One vector is turned by the same rotation once a step. Each row is the vector after some number of steps, and that number follows the row.
The counts run from 0 to 119.
[ 84  98 176 145 136 107 113 101 139 105  92 173 127 123 129 107 105 108
 151 145 127  96 125 107  86 149 138  85 111 112 138 139 155 121 126  97
 112 111 115  85  82 151 134 137 136 145 103  72  96 188 130 121]
57
[ 89 138 149 140 121 121 121 144 156 126 108 170 134 127 141 111  96 100
 149 169 107  85 169 118  60 167 155  99 145 115 111 137 132 108 104 114
 107 141 125  69 100 149 141 119 104 138  95  85 128 175 103 134]
51
[115 129 204 128 159 116 112 115 164 139 120 150 134 163 148 119 119 138
 123 160 104  94 130 109 120 126 165 113  97 112  45 138 128  93 138  78
 103 138 111  99 111 143 127  89 138  94 136 105 117 154 115 116]
31
[ 57 130 191 134 137  93 114 115 167 133 122 167 137 139 119 135  75 140
 151 160  97 109 135 133  85 170 141 118 128 116  84 124 137 106 154 125
 125 124 113  90  99 130 151 149 135 121 131  86 110 161 105 112]
117
[138 118 166 145 116 112  84 101 152 114 109 166 143 167 110  98 129  95
 132 125 128 104 125 136 118 109 172  91 108 111  71 110 112 120 153  92
 112 141 109 119  97 120 107 136 180 108 115  83 116 193 133 140]
93
[124 134 145 161 134  89 123 127 152 144 137 150 159 145 108 116  97 120
 139 171 111 101 173 147  93 124 192 112 141 127  66 110  98  87 148  97
 144 144 150 107  96 146 133 121 156 126  91  80 101 179 134 141]
102
[ 95 123 172 155 125 138 143 136 153 158 111 182 128 152 142 113  77 124
 152 139 121  90 176 145  56 131 166 112 109 114  89 119 120 105 169 136
 134 127 112  78  99 131 135 110 132 111 149  94 129 165 105 144]
112
[108 113 166 140 137  94 105 122 147 156 156 188 126 154 111 106 105  49
 163  96  89 104 126 129 105 106 145  90 111 131  60 118 149 124 143 106
 101 112 128 111 115 147 133 136 140 124 113 149 118 158 112 141]
83
[117 121 169 190 123 132 135 116 155 131 112 153 152 149 134  86 107 109
 149 152 128  85 145 153  94 134 148 103 148 103 110 153  97 117 153 114
 102 131 117 111  72 122 147  78 145 126  90  82 137 190 129 115]
42
[110 141 180 123 127 138  84 103 151 139 131 208 156 164 157 106 124 128
 117 139 123  90 122 118  96 119 171 135 103 135  69 138 147 131 130 106
  97 142 125 102 108 125 143  93 145  96 162  99 120 160  90 142]
25
[103 104 131 169 102 135 109 130 142 163 147 180 153 149 114  96 127  60
 172  92 110  97 125 152 119 112 151  90 110 116  87 131 162 142 135 125
 105  99 125 131  85 104 159 112 153 146 107 114 131 193 108 128]
78
[ 71  96 164 150 147 111 116 134 143 130 136 115 148 107 106 119 120 117
 155 171  95 111 137  97 135 122 167 107 104 123  83  94 174 101 124 101
 114 123 113  73 103 134 152 124 114 146  98  89  91 175 105 107]
66
[ 58 132 196 133 141 100 114 106 156 117 105 189 130 138 118 122  75 122
 165 151 109 105 140 118  79 155 132 120 128 108  74 117 135  95 165 119
 118 117 122 100  98 143 124 141 137 118 134 114 117 155 121 133]
118
[120 129 163 125 130 106  99 103 163 151 110 203 141 164 129 102 137 133
 140 128 104 100 107 129 113 154 155 114 102 120  85 168 120 123 124 104
 119 106 127 141  78 125 141  97 175 117 141  86 119 186 111 133]
27
[100  95 150 146 148  92 122 134 115 155 148 174 143 133  92  94 116 128
 166 138  71 122 141 103 109 135 168 132  82 132  84 104 134  90 169 118
 132  99 144  92  99 129 139 150 149 126 104 111  80 166 135 166]
2
[107 117 187 134 168  99 136 105 144 131 130 154 169 161 123  89 121 128
 146 172  98  98 131 127 101 158 162 125 140  92  75 160  91  80 148 109
 105 128 134 118  89 146 146  94 147 107  89 115 124 159 135 123]
37
[ 91 122 135 150 120 124 125 117 121 141 144 172 170 139 107  95 105 117
 164 127 124 121 158 144  87 112 183 161 123 106  77  96 150 101 161 118
 120  90 168 124  92  99 155 112 147 142 120 103  99 170 118 163]
8
[ 95 111 169 111 152 101 101 131 146 158 154 159 143 154 121 111 110  59
 154 116  84 113 132 130  91 119 161  73  95 120  62 121 145 120 125 111
 116 109 119  97 116 154 147 141 139 122 119 135 124 161  98 129]
82
[ 76 137 177 114 145  81  82  99 167 149 136 187 157 150 122 139 101 114
 139 144 110 116 122 149  95 146 159 107 132 135  70 143 145 126 123 111
 126 125 135 120  95 144 159 129 157 133 138  89 108 158  85 108]
21
[ 96 108 130 124 119 128 105 147 118 135 137 151 161 134 126 100 129 136
 145 173 101 114 148 108  94 147 201 130 105 116  76  92 135  90 125 121
 127 141 133  66 123 105 136 159 147 119 104  79 100 183 110 152]
0
[140 101 171 151 130  99 111 134 137 153 142 168 136 162 102  78 124 125
 144 132  75  98 123 121 115 145 169 121  97 120  63 121  84  94 184 116
 119 122 114 106 112 114 130 129 167  93 115 116 101 171 131 158]
98
[122 119 177 183 135 120 138 108 151 140 125 152 150 146 141  97 107 120
 126 159 131  63 142 148  97 123 162 109 142 136 110 149 108 125 155 115
  97 147 119  90  81 137 155  62 140 123 101  80 114 168 105 107]
41
[ 83 106 166 140  96 127 112 119 130  92  97 166 124 114 125  95 129 109
 150 135 123 107 128 103 100 142 144 145 127 101  99  98 178 111 128  84
  81 102 120  80  98 122 137 108 110 161 106  87  97 190 105 147]
59
[ 80  90 172 146 141 136 114 109 113 122 153 127 167 137 115  91 110  62
 163 122 129 114 119 126 109  99 174 128 132  97  69  94 176 119 154 109
  84  98 133 114 111 115 161 118 134 140  97 123 113 158 106 122]
74
[ 83 108 165 143 112 108 114 112 143  90  92 178 122 118 115  97 112 101
 158 146 131 107 132 107  98 144 133 113 123 100 117 115 168 109 130  79
  93 100 121  98  80 140 131 122 123 159  93  78  98 190 133 137]
58
[ 97 102 160 184 136 113 107 109 117 133 153 152 159 124 107 100 111 115
 150 141 124  92 115 112 119 122 167 144 106 166  80  93 143 119 183 119
 116 137 137  87 119  88 153 146 160 127 112  89  62 153 107 139]
4
[ 94  96 157  99 148 122  96 136 141 156 167 137 162 159 128 105 116  74
 154 125  88 116 129 134  84 139 177  81 117 105  62 121 154 117 112 130
 111 118 114  96 127 125 163 146 136 120 124 121 132 160  80 114]
81
[ 71 142 163 130 123 116 118 131 171 168 148 179 148 140 117 130  87 125
 152 142  88 107 169 147  99 116 161 110 112 123  48 107 143 110 144 129
 132 120 126 103 100 124 166 104 129 122 152 113 143 164  82 134]
16
[ 80 119 147 166 138 123 111  97 130 141 142 159 180 136 117 118  91 110
 148 164 131 107 160 140  98 100 186 113 106 125  99  97 150 113 152 119
 138 138 136  96  92 122 154 141 163 125 112  69  96 176 130 129]
6
[ 90 111 161 173 145 123 101  99 120 135 147 149 172 123 117 119 107 121
 142 163 131  98 131 131 112 105 183 124 108 151  89  96 144 114 166 126
 133 157 126  89 109 106 158 146 160 125 115  73  75 164 115 118]
5
[120  97 166 151 146 126 124 121 106 147 149 168 168 153 146  82 104 129
 133 147 121  84 149 143  64 137 187 141 122 143 100 143  99 115 177 145
 121 139 135  80 115 114 155 118 162 107 126  80 103 157 108 139]
106
[118 113 163 154 127 133 125 130 111 134 146 170 169 150 131  87 115 129
 137 147 119  84 158 139  74 132 184 170 142 137  83 117 101 105 192 132
 105 141 134  90 123 103 149 108 144 111 115 101 114 150 103 165]
105
[ 82 134 165 138 134 121  88 112 146 153 148 211 160 157 141 107 111 102
 148 114 114  98  96 134  95 163 158 126 126 146  73 142 153 129 141 137
 101 129 151 117 109  99 141 152 163 108 138 119 104 141  81 127]
19
[104  96 161 150 137 141 117 119 123 156 157 153 155 139 147 105 107  74
 144 119 119  99 148 131  97  76 179  94  97 134  88 113 187 137 128 109
  99 117 120  82 103 142 165  97 128 136 122 109 114 160  98 128]
76
[114 107 159 144 118 138 142 142 133 128 116 137 151 156 148  74 116 109
 149 135 138  94 142 137  69 174 169 140 174  84  76 146 117 100 139 111
  85 110 139 101 109 104 132  91 121 141  96  96 128 163  99 135]
44
[ 87 126 153 135 116 105 136 149 151 127 116 187 128 123 127 101 101 105
 159 153  86  98 159 119  77 173 138 111 134 105 109 136 126 103 128 112
 102 109 127  81  87 157 144 116 100 144  98 108 131 184 116 145]
52
[114 127 160 122 126 120  90 103 152 154 122 208 147 166 157 109 138 136
 120 135 110  92 119 126 104 134 170 112  92 128  90 165 132 133 115 101
 112 128 130 110  89 128 151  93 164 103 149  86 123 177 101 133]
26
